[ 98 122 101 106 144 130 146]: 98, 146

[[120 130 151 152]
 [157 136 115 133]
 [157 128 113 140]]: 120, 140

[[ 99 119 152 102 112 127]
 [126 129 127 128 125 130]]: 99, 130

[[109 106 113 139 109]
 [105 102 109 146 107]]: 109, 107

[150 137 141 145 103 148]: 150, 148

[[127 126 120 127 131 136]
 [129 122 155 129 148 118]]: 127, 118

[[113 111 118 129 115]
 [108 104 113 148 115]
 [113 103 119 142 114]]: 113, 114
---
[[130 141 115 122 126]
 [107 154 142 116 118]
 [110 135 137 119 126]] result: 115

[[145 138 106 139]
 [129 125 116 121]
 [115 133 137 136]] result: 138

[[124 124 137 126 140 136]
 [149 127 140 126 132 126]
 [131 126 127 130 123 124]] result: 126

[[137 137 141 129 134]
 [120 117 120 123 119]
 [149 151 150 135 145]] result: 141

[[129 132 121 143]
 [119 131 140 119]
 [123 128 147 106]] result: 132

[[121 133 121 131 133 131 115]
 [136 121 138 105 141 139 138]
 [138 143 116 123 137 126 136]] result: 133

[[141 125 121 152 149 156 119]
 [130 137 135 144 121 154 112]
 [138 128 121 141 145 149 104]] result: 149

[[137 127 130 135 128 129 136]
 [106 124 138 139 110 130 125]
 [131 130 130 109 105 118 131]] result: 128

[[142 134 126 146 134 126 133]
 [127 134 130 141 140 130 131]
 [133 135 123 152 142 132 132]] result: 134

[[151 158 138 148 110 101 146]
 [103 139 115 115 104 142 131]
 [138 139 130 153 113  98 143]] result: 110
---
array([[124, 129, 135, 122, 132, 141],
       [124, 132, 124, 132, 121, 128],
       [119, 129, 100, 107, 118, 126]]) | 107

array([[132, 127, 127, 126, 130, 133, 118],
       [107, 134, 136, 136, 128, 131, 115],
       [105, 132, 136, 137, 129, 128, 124]]) | 129

array([[128, 132, 150, 111, 128, 128, 122],
       [129, 125, 153, 113, 132, 129, 123],
       [130, 126, 151, 113, 136, 126, 123]]) | 136

array([[137, 146, 145, 131, 113, 129],
       [129, 115, 132, 111, 135, 137],
       [142,  98, 115, 133, 135, 120]]) | 133

array([[133, 142, 136, 128, 124],
       [134, 140, 138, 129, 124],
       [131, 105, 113, 131, 118]]) | 113

array([[121, 117, 140, 129, 141, 129, 125],
       [105, 108, 125, 141, 139, 118, 130],
       [148, 150, 126, 116, 107, 124, 134]]) | 107
---
[101 117 110 142] -> 110

[157 139 131 134 117 103] -> 134

[130 153 103 147] -> 130

[[113 132 144 123 130 126 128]
 [113 130 151 140 117 132 139]] -> 140

[155 120 129 122] -> 122

[134 142 153 134 127 149 125] -> 142

[132 109 102 117 141 155] -> 132

[154 141 106 139] -> 139

[143 130 126 152 135 127 114] -> 135

[107 114 131 125] -> 114
---
[[125 128 131 124 127 130]
 [137 123 138 131 134 153]
 [131 136 122 137 127 116]] yields 127

[[132 148 136 117 118 122]
 [124 112 120 141 134 156]
 [127 139 128 124 126 121]] yields 118

[[135 127 113 132 135 115]
 [127 129 108 134 128 103]
 [125 138 138 121 131 137]] yields 135

[[146 140 125 118 132 156]
 [147 147 119 117 112 132]
 [150 151 124 119 107 128]] yields 132

[[115 103  98 141 134 142]
 [152 111 126 129 132 121]
 [133 120 141 131 139 121]] yields 134

[[114 155 114 137 119 130]
 [118 135 132 135 134 120]
 [129 135 119 132 107 126]] yields 119

[[150 114 152 112 137 111]
 [120 134 126 124 131 108]
 [151 139 123 117 113 130]] yields 137

[[133 117 143 142 124 125]
 [125 135 139 113 117 122]
 [132 124 128 140 152 118]] yields 124

[[141 149 154 100 109 105]
 [105 104 152 111 151 153]
 [106 107  98 153 150 155]] yields 109

[[100  98  99  99 156 100]
 [100 100  99 101 154  99]
 [150 158 155 157  99 154]] yields 156
---
array([154, 121, 136, 110])	154, 110

array([[135, 137, 136, 138],
       [107, 107, 106, 107]])	135, 107

array([[149, 125, 107, 149, 126],
       [147, 130, 148, 147, 122],
       [108, 132, 149, 107, 121]])	149, 121

array([[133, 117, 138, 125],
       [141, 124, 117, 105]])	133, 105

array([149, 152, 149, 150, 148])	149, 148

array([132, 157, 151, 117, 129, 118, 116])	132, 116

array([151, 118, 117, 121])	151, 121
---
[[120 136 118 138 131 116 137]
 [152 137 155 136 142 157 136]
 [120 137 115 135 131 114 136]]: 137

[[125 150 134 133]
 [134 147 127 123]]: 150

[[128  99 135 113 140 148 141]
 [131 111 141 125 128 139 145]]: 99

[[130 126 146 147 145]
 [158 101 116 130 122]]: 126

[[115 130 129 113 154]
 [117 131 126 131 140]
 [118 127 127 125 137]]: 131

[[120 124 140 135 121]
 [155 145 130 112 121]]: 124

[[149 124 136 108 133 116]
 [145 131 115 122 102 106]]: 124

[[143 103 104 117 117 119]
 [141 104 119 119 121 112]]: 103

[[135 122 114 110 110 112]
 [132 109 119 110 104 106]
 [131 110 109 113 106 115]]: 109
---
[100 110 101 148] => 148, 110

[156 106 102 123 104 118 103] => 156, 123

[142 118 123 100 138 131 130] => 142, 138

[[138 130 135 131]
 [143 150 138 152]] => 152, 150

[151 137 136 128 107] => 151, 137

[[147 108 112 107 104]
 [144 110 112 111 109]] => 147, 144
---
[[108 109 109 106 108 105 147]
 [110 114 111 104 108 108 143]
 [110 109 109 105 108 106 146]
 [112 109 114 108 113 107 144]
 [109 103 106 106 107 103 147]
 [108 110 110 104 108 105 144]
 [107 106 108 105 108 104 146]
 [110 110 110 107 108 107 146]
 [109 103 108 106 111 104 147]] Out: 110

[[121 102 122 118 113 128 140 143 117 141]
 [117 131 112 109 100 132 136 122 123 115]
 [116 131 111 109 101 131 134 122 122 114]
 [120 102 139 137 105 130 133 117 133 118]
 [120 102 138 135 105 130 133 117 132 116]] Out: 120

[[116 121 122 118 119 109 114 121 118]
 [115 106 111 114 117 109 113 110 111]
 [115 107 109 116 117 112 109 110 114]
 [115 105 109 113 117 112 112 108 109]
 [113 113 114 115 115 111 111 114 115]] Out: 115

[[127 131 115 133 128 118 130 128 124 128 132 119 128]
 [113 120 131 112 123 137 113 119 105 115 114 118 108]
 [110 130 120 121 127 109 117 117 130 121 132 112 122]
 [113 129 112 128 127 109 120 116 132 125 133 114 126]
 [115 131 114 124 127 102 123 119 138 125 135 113 129]
 [117 128 116 124 126 118 120 120 122 122 129 115 122]] Out: 115

[[132 141 135 128 152 130 130 130 129 135]
 [133 137 139 128 135 135 132 132 137 139]
 [133 136 141 128 134 133 135 130 135 141]
 [133 137 141 128 132 135 134 131 131 141]
 [132 143 136 129 138 134 130 133 130 136]] Out: 133
---
[[118  99 144 128 116]
 [147 136 132 138 128]] value 118, 128

[[137 109 106 137]
 [124 122 137 124]
 [125 136 118 125]] value 137, 125

[107 104 111 102 149] value 107, 149

[[114 120 145 119 106]
 [129 125 109 149 140]] value 114, 140

[152 140 132 138 131 138 119] value 152, 119

[142 153 130 134 126 135] value 142, 135

[104 155 151 150 126 144 127] value 104, 127

[156 115 101 109 122] value 156, 122
---
[129 116 154 147 117 129]: 154, 147

[102 106 153 123 140 108 114]: 153, 140

[118 154 142 155 127]: 155, 154

[122 121 105 144 156 153 146]: 156, 153

[[128 158 126 130 127 132 108]
 [121 146 124 124 122 124 155]]: 158, 155

[126 101 156 147]: 156, 147
---
142  128  150  135  135  129  124 out 150
136  100  118  108  141 out 118
133  134  122  149  113  130  118 out 122
131  105  138  141  134  101  127 out 138
134  138  140  103 out 140
111  106  106   99  100  132 out 106
---
[[143 135 142 128 128 127]
 [135 128 148 128 128 128]
 [134 136 157 128 135 128]] out 128

[[130 129 136 135 120 119 123]
 [131 138 130 127 133 144 136]
 [141 102 133 137 131 123 124]] out 131

[[149 115 113 147 110 135]
 [122 119 132 128 135 112]
 [125 138 132 137 132 105]] out 137

[[122 145 132 127]
 [129 124 127 128]
 [101 141 156 149]] out 141

[[148 153 150 131 107]
 [128 102 117 111 149]
 [128 116 153 115 111]] out 153

[[118 126 152 130]
 [117 126 153 130]
 [118 126 152 130]] out 126

[[104 121 102 100]
 [145 130 149 149]
 [120 109 114 120]] out 109
